One turn sends every row of this set to another row. A few are shown first. Where does it send the rows asked after them?
z_212:   6   2  15   3  19  46 -24  -5 -16   7   6   2
z_526: -27   3 -20 -13 -12 -30 -26  28 -23   1   3  18
z_721:  -3   6  38  12  15 -16 -18 -23  -3  15  -2  17
z_19:  21  -3 -30   6   9  12  13  30  -6 -40  23   4
z_402:  24  29 -25  12  18   3 -24 -22  15 -22  14  21
z_137: -24  -1  -8 -26 -21 -47   0  -6  -8 -15  25  -1
z_568: -30  -3 -20  28 -34 -25   9   2  -8 -27  24  -9
z_280:  43  12  -8  -8   8  -8   5 -29  -9 -21  11  10
z_627:  -6  -9  23 -25 -33 -20   5  -5 -15 -21  16  15
z_409: -37 -31  12 -10 -22 -19   1 -12 -13 -22  24  -7
z_603:  20  24   3   8  20   4  -7  -9  10 -28  22 -44
z_602:  -3  46  11  13  17 -11 -23   1  14  14  15 -10
z_600: -30   3 -27  24  20  23 -20 -17   2  14  27 -12
z_38:  12   6  23  -1  14  45 -15   2 -13   4  11 -13
z_827:   6 -12 -21 -12 -30   5   7  21 -36 -30  11   5
z_904: -27 -26   4  -2   2 -18 -21  29 -16 -38   2 -26
z_138:  -9 -28  -7 -35 -10 -24  -8  -3 -15 -42  18   0
z_80: -10  37  23  17  16  -6 -22  -2   8  22  16 -16
z_481:   4  10  30  24   6   1  -1  41   4 -19   7  21
z_42: -14  20 -16  36   5 -25  17  29  11 -16  31 -12
z_114: -12  -1 -40   2  27 -24 -15 -34 -11  12  13   5
z_230:  14  15 -13  10  27   8 -10  -9  14 -35  25 -45
z_690:   1 -37   7  -9  34  18 -14 -22 -25  -7   2 -12
z_285: -19  -3 -38  19  26  23 -22 -25  -3   2  25 -11
z_720: -29 -23  -1  19  25  15  -1  40  -8 -13  18 -18
z_511:  21  20 -21  16  16  18 -29 -20  13 -20  12  29
z_240: -17   3 -31  17  19  -4 -14  33   0   1  13  38
z_260: -29 -24   4 -16 -15 -31 -21 -11  -5 -25  12  32
z_190:   0   3  11  16  14 -21  15 -31  -2  -8  20 -43
z_247:  -5  -4  22  18 -26 -22 -18  16  -2 -43  -1  22

z_137 turns into -> z_409
z_721 turns into -> z_114
z_38 turns into -> z_511
Where do these go?
z_827 turns into -> z_247
z_603 turns into -> z_212
z_42 turns into -> z_720

